Here are some points:
"-20 14 -2 36 -11 61 -8 -9 29 10 -33 93 -7 -59 -30 7 21 -24 -12
 -42 -33 -22 -25 42 -63"
"-105 -1 -36 51 56 127 -73 -34 4 2 -41 68 7 -104 6
 5 -35 -8 -53 -33 -30 -87 -8 -14 24"
"46 2 -32 -43 44 -50 98 -8 25 43 57 -18 39 16 -24 43 42 25 -64
 -91 50 23 21 -76 -39"
"21 39 0 -62 -58 -51 72 -1 81 34 105 18 23 -27 -72
 37 106 -35 0 -127 11 25 -61 21 -68"
"-24 8 -33 -70 35 -4 68 -8 61 15 84 -19 10 -71 -11 72 38 -12 -50
 -93 66 -19 0 -54 8"
"-10 44 -32 49 92 83 11 -43 47 60 -21 109 64 -78 -60
 36 17 25 -127 -111 -26 -46 8 -70 -99"
"28 24 -1 71 4 65 -34 -57 7 48 -35 119 44 -23 -69
 -33 35 25 -49 -74 -87 -11 -42 31 -127"
"-17 -28 14 -6 34 -29 26 32 -37 -22 -10 -83 -25 46 83 13 -56 4 24
 62 56 -14 49 -37 90"
"15 -41 15 -85 -44 -91 43 61 1 -23 58 -92 -29 54 34 21 15 -18 60
 42 58 48 5 1 62"
"0 -27 7 37 -33 33 -99 1 -58 -29 -95 3 -5 26 22 -82 -3 2 69
 94 -59 10 0 59 -7"
"57 31 -2 -34 3 -31 56 -20 45 48 33 26 55 2 -48 30 61 10 -57
 -97 -7 21 3 -31 -73"
"2 -9 6 97 71 46 -16 -27 -36 31 -88 41 45 25 36 -22 -34 47 -39
 -7 -32 -38 30 -28 -33"
"-27 -23 11 39 15 30 -52 12 -33 -24 -64 28 -29 -6 40 -26 -39 -13 32
 59 -16 -23 19 30 26"
"53 44 -8 33 8 28 12 -49 29 66 -26 106 94 0 -75
 -3 68 28 -96 -118 -67 -1 -7 -7 -127"
"-29 2 -40 -101 3 -13 54 1 43 1 76 -31 -25 -41 -6
 37 33 -29 -2 -56 57 -1 -3 -24 39"
"3 35 -17 -75 -12 -38 87 -5 55 20 112 -25 -1 -45 -26
 61 66 -12 -26 -108 43 10 -32 -4 -25"
"60 -17 67 24 -22 -61 2 15 -44 -14 -43 -58 11 93 46 -29 -28 38 34
 88 -3 30 49 21 42"
"-28 -43 1 -61 1 -50 28 23 -29 -55 41 -121 -39 24 75
 35 -38 14 25 72 72 4 43 -33 127"
"16 -10 5 -6 -3 -25 -7 10 -15 -18 -12 -31 -3 36 17 -18 -23 12 18
 44 8 34 30 5 33"
"11 18 -4 -85 -58 -43 68 21 58 -2 85 -6 -31 -17 -42 37 71 -50 32
 -63 29 32 -40 18 -19"
"-47 30 -43 -98 44 0 68 -12 30 7 113 -17 -8 -108 -7
 93 6 -15 -51 -100 71 -14 13 -55 37"
"-53 12 -23 -31 34 20 39 13 32 2 61 -8 -27 -66 14 54 -9 -27 -22
 -35 48 -32 -8 -13 31"
"-26 -50 21 48 5 23 -87 -6 -65 -27 -78 -7 -9 30 44 -50 -54 12 43
 117 -36 -13 25 33 52"
"29 21 -15 48 47 26 11 -27 27 47 -9 72 56 -19 -60
 7 27 24 -90 -83 -36 -10 1 -31 -103"
"-15 21 -26 -94 -10 -38 100 4 67 9 98 -6 -23 -37 -17 80 49 -34 -14
 -88 64 13 -12 -20 -2"
"-7 49 -40 -7 -14 47 17 -29 52 40 36 81 17 -67 -81
 16 73 -14 -55 -91 -39 -6 -53 18 -102"
"-27 2 2 36 -7 35 -49 -10 13 10 -20 60 19 -29 -19 -21 8 -11 -14
 -22 -36 -18 -32 40 -26"
"-13 -2 4 -19 -45 -8 -24 5 -12 -28 -10 -20 -37 12 0 -16 -13 -25 47
 58 -2 9 1 6 22"
"-83 -50 18 33 38 53 -70 20 -45 -45 -67 -42 -41 -3 90
 -15 -109 3 20 107 15 -55 46 -6 126"
"7 34 -18 -84 -16 -28 87 1 56 26 94 -13 1 -32 -20 69 48 -20 -21
 -79 46 12 1 -21 -5"
"-31 -1 -3 -44 -73 -28 -4 14 11 -31 54 -43 -62 -4 10 -13 18 -30 91
 27 15 22 -68 66 24"
"50 -32 42 28 -40 -64 -36 19 -64 -27 -22 -47 -35 94 35 -56 -29 14 78
 98 -35 40 4 61 23"
"-6 29 -34 32 2 73 -53 -30 8 9 -43 74 20 -52 -50 -30 38 -10 -19
 -38 -57 -30 -32 34 -79"
"-28 33 -38 -49 4 33 56 -16 57 17 64 32 13 -75 -53 56 40 -29 -64
 -86 21 -20 -21 -48 -35"
"-1 -35 7 -49 12 -62 40 22 -29 -32 15 -102 -16 46 68
 17 -23 21 28 55 68 5 36 -45 93"
"21 4 4 7 16 -7 1 -3 -6 22 4 37 19 -1 -26 -3 3 15 -20
 -39 -24 11 12 -8 -44"
"-21 -27 24 46 -55 27 -108 19 -37 -33 -62 13 -29 14 0
 -76 -19 -26 97 101 -68 3 -29 78 -1"
"-12 -10 19 -24 -35 -5 1 25 12 -18 5 -1 -38 4 11 -3 3 -41 62
 46 -3 16 -13 59 15"
"4 -1 0 89 -9 50 -83 -9 -32 5 -66 72 2 13 -14 -54 -23 18 15
 26 -80 -17 -11 35 -54"
"13 6 -2 36 -3 22 -31 -9 -17 9 -22 22 3 9 -7 -18 -13 15 -15
 22 -34 -4 7 12 -18"
"-29 -20 -7 63 -8 51 -91 -11 -44 -28 -102 33 -13 13 12
 -44 -49 -12 33 93 -46 -25 6 36 11"
"-13 42 -38 80 42 100 -44 -40 23 38 -36 99 2 -68 -53 -5 -11 14 -80
 -52 -51 -35 -26 0 -78"
"-30 -46 13 -6 -29 6 -57 25 -43 -36 -45 -37 -38 28 40 -27 -35 -23 66
 101 -9 -6 6 46 59"
"49 32 -6 -89 -56 -71 98 6 28 6 90 -41 -17 12 -32 43 56 -8 12
 -52 35 50 -17 5 -4"
"-85 -17 -25 -43 27 38 22 4 16 -23 46 -40 -25 -66 24 42 -18 -21 -8
 -26 71 -36 -4 -30 82"
"53 6 8 -75 -81 -86 43 24 27 -1 47 -51 -14 69 0 -4 49 -16 61
 21 23 67 -26 48 12"
"79 -46 68 32 -25 -102 -1 19 -64 -10 -27 -52 17 119 50
 -49 -27 42 66 75 -16 35 36 27 16"
"-43 -10 -17 46 42 93 -92 -19 -49 -9 -91 32 -8 -34 20 -28 -49 7 -2
 46 -34 -38 29 -9 21"
"-75 9 -34 20 92 81 17 -19 21 13 35 29 -4 -101 14
 71 -34 -3 -82 -81 41 -72 6 -73 13"
"49 50 -19 -107 -55 -81 125 6 91 22 118 -29 -8 -16 -60
 61 88 -19 -18 -116 63 49 -43 -28 -36"
"25 -15 40 85 -2 22 -89 -6 -60 -4 -97 41 19 40 18 -72 -38 25 21
 75 -64 8 25 34 -21"
"-28 -34 14 -64 -32 -50 15 27 -27 -50 36 -112 -46 19 57
 18 -20 -7 56 80 63 6 17 -8 123"
"53 26 -3 16 -24 20 -1 -27 6 21 -13 48 16 10 -52 -21 55 15 -13
 -46 -58 21 -37 34 -88"
"55 1 4 -15 -47 -66 23 12 3 1 35 -5 -1 50 -24 -20 22 11 28
 -18 -16 54 -10 31 -38"
"-28 -6 9 97 121 87 -35 -21 -20 28 -96 86 50 -39 20 12 -55 25 -92
 -21 -34 -65 50 -56 -34"
"15 2 -4 0 67 -15 44 -11 11 22 18 -9 46 6 2 28 6 21 -56
 -54 25 -7 32 -78 0"
"-17 36 -41 -50 -64 30 22 -10 53 -7 45 0 -45 -46 -38 -2 59 -35 33
 -23 3 8 -65 50 -17"
"5 5 10 30 47 31 -26 -18 -46 3 -49 23 29 -2 34 18 -43 37 -47
 26 -7 -30 67 -48 21"
"23 -27 19 -16 33 -35 31 7 -31 2 -16 -29 4 46 17 8 -32 18 5
 25 26 13 48 -37 48"
"-38 -3 5 102 30 69 -101 -3 -21 9 -95 78 24 -5 -13
 -64 -46 13 -12 45 -65 -42 -11 12 -41"
"27 -28 32 45 -6 -8 -34 1 -59 -8 -35 -15 -16 56 27 -32 -45 38 23
 65 -23 20 29 18 23"
"-45 43 -28 56 66 97 -2 -34 52 33 8 97 22 -115 -50
 38 30 0 -92 -110 -23 -55 -28 -13 -74"
"-9 -14 8 76 28 46 -79 -1 -48 -11 -69 40 10 22 6 -39 -68 19 -8
 56 -55 -6 20 3 -9"
"-30 -8 -18 -106 -29 -34 25 33 10 -39 54 -65 -64 -8 25
 40 -16 -39 65 48 64 22 3 -1 84"
"39 -18 43 43 1 -31 -35 0 -53 -3 -41 -3 2 87 25 -44 -42 37 20
 56 -30 27 11 23 4"
"-38 18 -14 47 20 110 -76 -30 -4 8 -65 80 11 -56 -6 -18 -26 9 -40
 -2 -59 -35 -1 14 -30"
"33 -9 38 75 -11 34 -109 -17 -48 -5 -91 43 6 27 6
 -83 -21 15 38 66 -81 16 -5 78 -35"
"21 -7 5 -62 -22 -57 59 29 26 -4 53 -50 -20 18 -8 30 14 1 11
 3 36 36 0 -12 26"
"-61 2 -19 -13 34 45 -15 -2 -15 -22 -30 -18 -29 -36 40 23 -36 -8 -13
 31 22 -33 26 -21 70"
"-13 13 -22 74 83 81 -24 -52 2 55 -33 116 54 -50 -42
 7 -8 35 -107 -86 -44 -50 8 -58 -91"
"48 -8 28 -28 -23 -85 40 22 -5 -29 41 -87 -7 59 -2 -13 7 4 34
 30 37 30 13 -23 58"
"-26 -2 -13 77 4 82 -90 -24 -23 -6 -100 74 -8 -31 -28
 -56 -33 4 4 58 -65 -43 -1 20 -16"
"34 55 -9 7 -29 35 -16 -38 45 39 12 102 38 -44 -87
 -17 77 -9 -38 -103 -76 -2 -62 41 -127"
"-7 2 9 -89 -17 -53 93 17 51 7 84 -24 -16 -20 7 69 39 -27 15
 -72 60 10 3 -20 25"
Here are 12 more points, each followed by its number:
"-17 39 -30 -10 -30 48 3 -44 53 28 37 59 30 -58 -66
 17 81 -9 -48 -101 -31 -20 -61 -6 -76" 0
"-78 -34 -6 -64 10 -5 -11 35 -17 -67 40 -93 -62 -31 76 31 -58 -26 52
 77 77 -18 24 -10 127" 1
"33 2 2 2 -33 -34 -8 5 -13 -11 -14 -22 -6 58 5 -28 -11 3 37
 39 -7 36 7 23 12" 2
"-10 8 1 -89 -84 -56 34 47 39 -26 68 -60 -37 8 -25 19 44 -58 60
 26 34 42 -33 35 28" 3
"21 -26 34 -5 6 -43 16 6 -17 -11 -6 -21 10 41 21 5 -12 7 10
 24 11 17 39 -13 28" 4
"-11 -7 1 -44 -34 -29 17 14 23 0 38 -35 -17 5 -3 26 14 -20 29
 -6 21 16 -19 27 37" 5
"-19 -18 20 66 38 21 -26 -2 -26 4 -33 16 4 -4 36 -11 -39 16 -10
 18 -12 -29 14 7 -2" 6
"38 -6 21 -67 -24 -96 62 12 -5 -9 59 -71 -14 36 25 29 22 16 30
 -3 50 49 16 2 40" 7
"11 16 -12 -35 -13 -24 50 -6 31 4 57 -10 12 -6 -28 31 34 -6 -29
 -56 34 0 -16 -29 -14" 8
"41 -10 39 -28 -94 -90 16 32 -10 -22 41 -54 -29 59 9 -34 29 -23 108
 53 4 51 -36 84 -2" 9
"15 8 15 9 1 -28 16 14 -9 -1 -3 -21 8 31 23 -2 -9 12 13
 16 5 9 4 10 -7" 10
"6 46 -31 29 1 62 -10 -47 66 44 16 91 64 -66 -92
 -1 65 -4 -74 -123 -50 -24 -49 -11 -115" 11
Which three of these numbered points are nearest to each point below, ignoring the 2 directions in which the first points spread most? Their numbers follow each, nearest first.
"40 8 -1 -52 -39 -66 40 18 11 -2 32 -38 -14 43 -14 2 21 -16 35
 13 26 47 3 3 13" > 2 11 10
"-6 -17 26 19 -79 15 -86 34 -26 -37 -58 -1 -32 42 1 -65 -11 -26 95
 116 -48 10 -18 80 14" > 3 0 9
"-9 21 -11 -70 -68 -19 15 16 51 -3 62 -12 -30 -18 -39 10 52 -43 42
 -15 13 17 -54 33 -9" > 3 0 5
"-95 -44 -1 59 52 84 -105 7 -60 -43 -84 -9 -23 -37 71
 -28 -95 -6 17 101 -9 -64 27 14 102" > 1 6 5
"-30 -15 -1 -95 -34 -51 58 41 26 -22 76 -60 -64 0 22 53 6 -37 56
 2 72 22 -7 11 70" > 5 6 8
"-25 16 -11 23 50 46 24 -36 27 29 25 51 21 -72 -9 38 12 3 -75
 -82 6 -44 -7 -24 -41" > 6 8 4
"-85 -31 3 54 44 107 -83 -15 -29 -31 -60 30 -4 -50 35 -15 -66 -6 -6
 39 -6 -68 5 6 62" > 1 6 5
"25 8 9 -38 16 -37 89 -7 47 29 42 11 26 -17 -30 58 48 -2 -42
 -92 27 2 11 -35 -25" > 4 7 10
"64 18 -2 7 -39 -24 29 -13 7 20 -9 32 6 32 -35 -8 56 10 -7
 -19 -24 34 -12 21 -66" > 2 7 9
"-98 -29 -15 78 79 98 -74 -12 -41 -23 -61 24 -25 -85 44 8 -84 -4 -23
 41 -1 -72 22 -10 53" > 1 6 5
"-23 -14 12 -13 -30 -8 -29 37 -28 -44 -20 -76 -57 29 64 -16 -47 -11 73
 120 10 11 8 52 94" > 5 8 0
"-29 39 -39 -32 -31 50 19 -35 49 29 40 51 9 -75 -67 26 75 -19 -36
 -94 -12 -16 -67 14 -66" > 0 5 3
"15 -33 32 -21 -59 -83 -4 28 -21 -19 31 -69 -16 54 28 -20 2 -6 76
 59 9 23 -9 35 59" > 11 5 2
"-13 26 -26 -20 -60 30 1 -14 32 5 29 -6 -4 -37 -31 -9 52 -14 12
 -24 -14 2 -59 30 -27" > 0 3 11
"23 9 26 101 10 53 -90 -25 -50 16 -127 75 27 37 -16
 -78 -31 26 -1 55 -98 -14 13 25 -57" > 2 7 10
"17 -3 19 -96 -86 -105 72 24 45 -4 116 -58 -8 17 -23
 32 61 -17 47 -48 47 36 -42 22 23" > 11 0 5
"39 20 -6 -84 -45 -92 90 16 47 16 85 -50 -8 24 -41 40 51 -18 14
 -53 52 58 -2 -24 7" > 2 7 10
"-38 -47 26 61 32 30 -71 21 -63 -34 -61 -16 -27 8 74 -37 -95 17 30
 102 -13 -39 42 19 61" > 6 1 8
"27 -30 28 -47 -24 -94 51 53 0 -20 69 -95 -18 56 46 33 -1 1 49
 21 39 45 4 13 51" > 10 7 4
"-24 -29 11 -51 -41 -37 -9 59 -20 -50 28 -102 -88 25 54
 -2 -61 -20 79 110 53 25 10 40 112" > 5 6 8
"32 7 15 -61 -89 -70 47 15 40 8 86 -27 -17 9 -33 2 79 -42 66
 -37 11 45 -68 68 -49" > 9 3 11
"43 43 3 -5 -60 -18 18 -16 32 12 32 41 15 -21 -60
 -15 80 -9 19 -72 -31 25 -71 64 -105" > 9 11 3
"14 21 10 17 -10 -21 9 4 -14 3 -7 -10 -9 4 15 -4 -7 6 22
 20 -4 0 3 14 -4" > 10 8 7
"1 34 -34 -32 -33 13 33 -19 29 15 20 11 -12 -32 -32 7 58 -19 3
 -41 8 1 -45 15 -39" > 0 5 11
"55 -16 38 -3 -19 -83 29 0 -28 -7 17 -54 10 78 33 -13 -3 40 16
 39 17 28 22 25 26" > 7 10 4
"-92 -20 -10 3 32 45 -36 10 -24 -34 -12 -30 -29 -48 57 11 -60 -24 19
 50 32 -48 11 -9 109" > 1 6 5
"-8 -3 18 23 -41 35 -51 5 9 -12 -44 62 -12 -11 -16 -30 5 -23 44
 39 -43 3 -18 68 -31" > 3 5 0
"-2 11 -7 -8 7 0 37 -16 22 22 27 -6 15 -14 -31 28 24 2 -36
 -12 15 4 -4 -34 -7" > 8 4 10
"49 -11 16 -38 -63 -75 29 22 -14 -27 29 -67 -53 52 7 -5 2 -4 66
 56 22 51 9 40 35" > 2 11 7
"25 29 -14 0 18 2 54 -17 58 43 59 42 32 -40 -34
 31 44 8 -56 -106 -10 -2 -19 -20 -77" > 10 7 8
"39 -18 20 -38 -58 -74 2 28 -33 -28 26 -51 -43 76 30 -29 -22 6 90
 61 7 61 6 46 29" > 2 11 7
"57 9 34 36 -31 -8 -44 -24 -24 -2 -40 32 21 32 -13 -53 2 20 13
 19 -56 18 5 34 -35" > 2 11 7
"27 12 10 -17 -51 -47 28 -8 33 21 46 8 20 2 -43 0 59 -8 3
 -60 -3 22 -46 22 -36" > 11 2 9
"21 -18 26 70 67 23 -36 -30 -35 15 -84 48 44 26 -3 -25 -36 38 -59
 6 -27 -19 50 -39 -9" > 4 7 8
"-17 -19 -3 -11 -56 -6 -37 7 -22 -23 -2 -34 -26 14 7 -24 -1 -12 54
 64 -4 4 -27 38 31" > 0 5 11
"-73 -12 -30 5 72 65 17 -3 14 -6 42 8 -20 -102 33
 55 -35 -5 -60 -48 45 -49 8 -48 46" > 1 6 8
"-13 8 -16 9 -38 24 -34 9 20 -5 -17 34 -12 -14 -32 -20 16 -31 25
 24 -17 7 -34 27 -13" > 3 0 5
"26 20 -8 -27 13 -24 92 -10 45 21 63 24 29 -20 -36
 61 56 -12 -48 -103 26 10 10 -45 -32" > 4 7 10
"17 -26 14 -55 -30 -93 27 39 -6 -43 50 -102 -43 46 22
 -9 -24 -11 61 59 70 31 4 -16 99" > 8 10 5
"-9 11 -10 66 -35 87 -80 -23 -15 -5 -66 101 -13 -12 -39 -52 -6 -12 18
 43 -89 -13 -34 69 -67" > 3 0 5
"2 10 -17 -104 -63 -49 50 8 36 -25 77 -61 -37 -15 -7
 22 47 -18 33 -14 41 32 -38 19 41" > 0 5 11
"12 33 -33 -119 -22 -65 117 8 79 10 126 -37 2 -43 -50
 85 65 -21 -25 -99 77 27 -20 -70 -10" > 8 10 4
"9 25 -25 -115 -12 -30 108 3 60 9 105 -24 1 -31 -40
 71 74 -30 -27 -105 67 28 -25 -42 -21" > 8 5 10
"6 32 -17 -96 -98 -63 52 16 71 -3 91 -24 -27 -6 -52 30 65 -45 47
 -37 17 50 -51 33 -13" > 3 0 9
"-9 2 -2 30 -57 15 -35 -4 -9 -11 -17 24 -15 -7 7 -35 -11 -9 45
 25 -42 -9 -44 56 -33" > 0 3 11
"1 28 -24 24 -36 67 -78 -26 0 6 -42 74 8 -36 -44 -51 51 -35 31
 -11 -73 -4 -44 63 -75" > 3 0 9
"3 1 13 26 -28 31 -52 4 -31 -7 -40 25 -7 11 11 -30 -4 7 27
 55 -49 -9 -17 50 -18" > 0 5 11
"-96 -13 -27 -37 -23 57 -41 7 -2 -49 17 -44 -78 -62 35 16 -37 -37 54
 60 46 -26 -18 30 102" > 1 5 0
"6 5 -21 -6 -4 4 22 -13 22 26 25 5 32 -9 -35 20 27 12 -36
 -59 -2 -2 -18 -28 -38" > 8 10 7
Now 12 new points, numbered from 0 again:
"28 -23 17 14 -9 -43 9 5 -15 -12 -5 -33 8 38 -1 -20 -14 17 4
 21 19 28 16 -17 24" 0
"-10 -39 39 75 20 0 -65 30 -57 -18 -77 -15 -9 70 39 -49 -70 23 22
 110 -23 -16 28 4 36" 1
"0 15 -12 74 30 48 -16 -31 21 37 -28 83 49 -36 -65 -11 19 10 -63
 -55 -46 -27 -18 -28 -92" 2
"-19 -22 2 -53 -36 -48 -9 43 -13 -47 12 -68 -79 20 34 7 -31 -33 86
 98 45 25 8 12 89" 3
"-62 44 -39 -23 -4 89 16 -21 69 5 38 85 -26 -119 -52
 44 37 -58 -16 -95 -13 -34 -39 18 -54" 4
"9 57 -36 29 20 71 13 -37 40 57 -10 106 64 -61 -54
 23 43 14 -87 -114 -48 -16 -14 -21 -117" 5
"7 -38 53 -6 -77 -66 -38 53 -27 -38 6 -64 -22 72 33 -54 4 -14 112
 110 -21 30 -27 76 55" 6
"12 37 -27 -14 -38 -12 49 -5 71 53 60 45 10 -19 -86
 10 63 -20 -33 -111 -16 16 -57 -1 -106" 7
"47 37 -19 94 63 52 11 -74 45 74 -32 127 98 -27 -96
 -7 40 43 -127 -127 -52 -36 -19 -55 -127" 8
"-16 -26 -6 -78 -46 -51 12 42 4 -53 36 -73 -68 14 28 21 -19 -39 82
 80 58 28 1 3 91" 9
"-10 47 -41 59 19 99 -28 -47 34 41 -29 120 27 -88 -94
 -5 28 -14 -71 -94 -65 -37 -40 -13 -112" 10
"-89 -1 -26 62 72 127 -71 -32 -12 -11 -70 75 -20 -94 7 -4 -48 -16 -55
 7 -22 -73 8 -26 7" 11
Which three of these numbered points are nearest to each point below, ignoring the 2 directions in which the first points spread most? Their numbers follow each, nearest first.
"-27 -28 10 2 -26 38 -63 18 -19 -28 -34 -10 -28 8 12 -30 -27 -12 40
 78 -11 -2 7 43 46" > 9 3 10
"-105 -62 21 40 95 78 -68 21 -71 -56 -56 -38 -55 -42 114
 6 -124 3 0 113 36 -63 61 -27 127" > 11 9 3
"127 29 28 114 36 -25 4 -57 2 91 -75 124 127 54 -81
 -53 71 78 -103 -108 -101 12 15 -40 -127" > 8 0 2
"-22 -6 0 6 -5 10 -35 21 -19 -20 -26 -39 -31 4 35 -13 -44 -5 22
 70 12 -12 6 12 52" > 3 9 10
"-90 -26 -4 44 55 98 -98 -7 -40 -13 -69 8 -22 -48 50 -5 -84 -9 -11
 58 5 -71 19 -12 91" > 11 9 3
"-59 -10 -16 -46 -47 31 -67 29 -30 -64 -23 -55 -86 -27 49 -31 -24 -44 101
 113 11 1 -20 71 85" > 4 9 3
"33 10 9 15 14 -30 20 15 10 15 16 1 23 26 -16 2 2 21 -29
 -21 1 21 12 -26 -35" > 0 2 1
"127 -19 49 26 -13 -120 34 -1 -38 17 -30 -33 71 127 4
 -43 25 66 6 4 -21 60 46 -29 -50" > 8 0 2
"-67 -2 -33 -48 45 25 66 -7 24 -7 96 -11 -25 -77 22 91 -12 -26 -50
 -70 76 -36 -4 -40 43" > 11 9 3
"-23 12 -12 88 95 89 -17 -42 1 47 -39 93 52 -63 -19
 18 -12 29 -114 -78 -42 -53 12 -38 -75" > 1 0 2
"-37 -22 -1 -97 -13 -60 62 40 8 -27 96 -93 -65 -14 47 61 6 -33 47
 5 76 21 -7 -6 95" > 3 9 11
"3 -8 26 9 -55 -22 -45 16 2 -13 -3 1 5 25 -5 -35 9 -12 55
 30 -37 12 -33 53 -12" > 6 7 10
"-93 -37 -1 -69 3 -9 -8 43 -25 -58 42 -98 -66 -36 81 33 -68 -30 48
 71 83 -23 11 -6 127" > 11 9 4
"34 -27 44 25 -3 -53 -27 14 -64 -21 -38 -43 -1 88 45 -50 -54 32 60
 77 -8 29 30 28 41" > 0 5 2
"-80 5 -26 -92 25 -5 66 28 30 -23 107 -61 -60 -91 38 86 -5 -44 -5
 -49 92 -36 -10 -26 82" > 11 4 3
"-2 -4 0 74 4 65 -91 -24 -45 -17 -106 64 -5 11 -3
 -64 -44 3 17 62 -68 -18 1 39 -17" > 10 5 3
"-36 -7 -3 -21 -32 14 -48 23 -28 -41 -39 -19 -48 2 17 -18 -47 -28 52
 94 7 -11 19 16 66" > 9 3 10
"71 9 -2 -3 38 -66 82 -8 5 34 9 -13 51 62 0 19 19 34 -51
 -47 28 27 40 -46 -36" > 8 0 1
"12 -16 15 -96 -76 -107 60 45 34 -28 106 -93 -33 31 12
 12 40 -35 79 16 52 43 -39 29 47" > 6 7 10
"-38 24 -18 -89 -25 7 59 5 57 2 96 13 -49 -88 -13 71 38 -57 6
 -72 47 -11 -33 0 5" > 4 9 3
"1 33 -20 -33 -34 17 28 -11 37 5 42 27 -20 -37 -53 13 43 -18 8
 -62 0 4 -43 29 -37" > 10 3 9
"23 16 -9 83 -11 29 -36 -7 10 29 -58 73 32 21 -49
 -57 11 3 -18 -12 -74 3 -36 23 -107" > 7 6 2
"11 -15 4 -55 -32 -54 30 35 -8 -27 21 -70 -28 49 34 17 -8 0 34
 56 36 31 24 5 57" > 5 2 1
"125 -13 66 52 13 -112 9 8 -59 23 -52 -17 83 127 3
 -63 7 55 3 33 -47 50 61 -20 -38" > 8 0 2
"15 -31 41 -64 -75 -108 14 60 0 -35 63 -110 -37 60 32
 -16 9 -27 101 67 41 48 -9 56 81" > 6 7 10
"13 -14 24 120 48 54 -59 -37 -28 25 -89 86 71 13 -1 -35 -19 45 -48
 -24 -65 -43 9 -3 -66" > 0 8 1
"-13 -1 -7 52 -18 58 -85 -11 -22 0 -82 69 3 -13 -30 -51 -21 -17 22
 36 -63 -11 -14 28 -39" > 10 9 3
"14 -11 5 -97 -78 -87 33 45 1 -40 62 -92 -77 33 7 1 4 -35 100
 75 46 56 -10 26 69" > 10 3 9
"51 31 -20 -61 -33 -42 73 -11 45 44 83 26 7 5 -61
 21 77 4 -23 -113 1 40 -50 8 -89" > 7 6 5
"-48 16 -31 -6 4 81 -36 -9 21 -4 -15 50 -18 -65 -34 3 -1 -26 -6
 -21 -24 -25 -16 -4 -6" > 9 3 4
"21 -13 12 35 -35 -28 -42 27 -16 -13 -33 -17 -21 66 -2 -61 -18 -5 64
 73 -34 16 -11 39 13" > 7 6 10
"44 31 0 24 -25 -17 16 -10 44 38 20 48 32 9 -68 -17 65 -4 -24
 -71 -34 12 -40 9 -95" > 7 6 2
"-2 37 -39 -97 -39 -32 85 6 74 4 108 -19 -11 -42 -59 68 64 -33 -11
 -87 51 29 -39 -37 -8" > 10 9 3
"-38 -25 15 -57 -36 -31 -14 45 -33 -63 14 -66 -90 8 67 22 -56 -45 94
 95 47 4 15 45 120" > 4 3 9
"12 -11 1 -38 -18 -56 34 29 6 -7 30 -54 -14 24 -1 1 -12 4 21
 26 37 21 8 -28 38" > 2 1 0
"4 48 -18 76 17 72 -20 -37 6 47 -47 93 37 -38 -44
 -21 16 20 -51 -62 -66 -34 -26 20 -117" > 5 2 10
"-86 -20 -23 -69 11 -10 28 28 22 -22 63 -61 -49 -54 43 60 -30 -36 4
 -3 85 -25 7 -19 115" > 11 9 3
"80 19 23 2 27 -42 91 -28 48 56 25 70 92 18 -68
 38 88 14 -82 -127 -10 16 10 -48 -118" > 8 0 2
"-73 -67 17 64 85 56 -78 13 -74 -44 -64 -28 -44 -23 100
 -8 -124 22 5 101 23 -60 48 -17 111" > 11 1 3
"-35 25 -51 -69 -8 18 32 -11 46 -1 57 -13 -4 -54 -20 31 55 -31 -16
 -73 24 7 -27 -13 2" > 9 3 10
"-8 3 -22 -64 33 -39 101 1 23 3 84 -61 2 -1 21 79 6 6 -61
 -38 91 4 25 -84 62" > 1 0 2
"-66 -29 5 16 59 40 -20 12 -24 -25 9 -42 -43 -38 66 21 -64 -2 3
 31 39 -33 15 -5 87" > 11 3 9
"20 3 -1 -59 -34 -77 53 39 30 -8 72 -67 -29 36 -9 18 19 -16 42
 4 35 44 -7 -4 29" > 2 5 10
"71 -18 44 -5 15 -93 76 19 9 17 13 -5 49 75 7 21 21 13 -18
 -26 19 28 45 -38 -10" > 8 0 1
"38 -7 9 13 -35 -29 -31 3 -17 -4 -30 -1 8 47 5 -46 17 6 44
 29 -43 25 -13 33 -21" > 7 6 5
"-3 5 -1 -46 17 -56 45 19 17 -8 44 -49 -9 5 9 44 -6 -1 -11
 0 50 10 30 -61 29" > 1 2 0
"-5 -42 46 -25 68 -63 53 37 -33 -23 -10 -64 -8 58 85 36 -61 11 1
 65 66 -3 93 -58 92" > 1 0 8
"29 2 24 33 -44 10 -75 -9 -31 -10 -37 36 -2 8 -1 -48 -3 1 36
 47 -61 8 -9 75 -16" > 6 7 10
"-8 -18 2 -59 -14 -57 3 44 -10 -34 42 -91 -57 41 37 14 -39 -17 59
 72 46 28 16 8 73" > 3 9 10
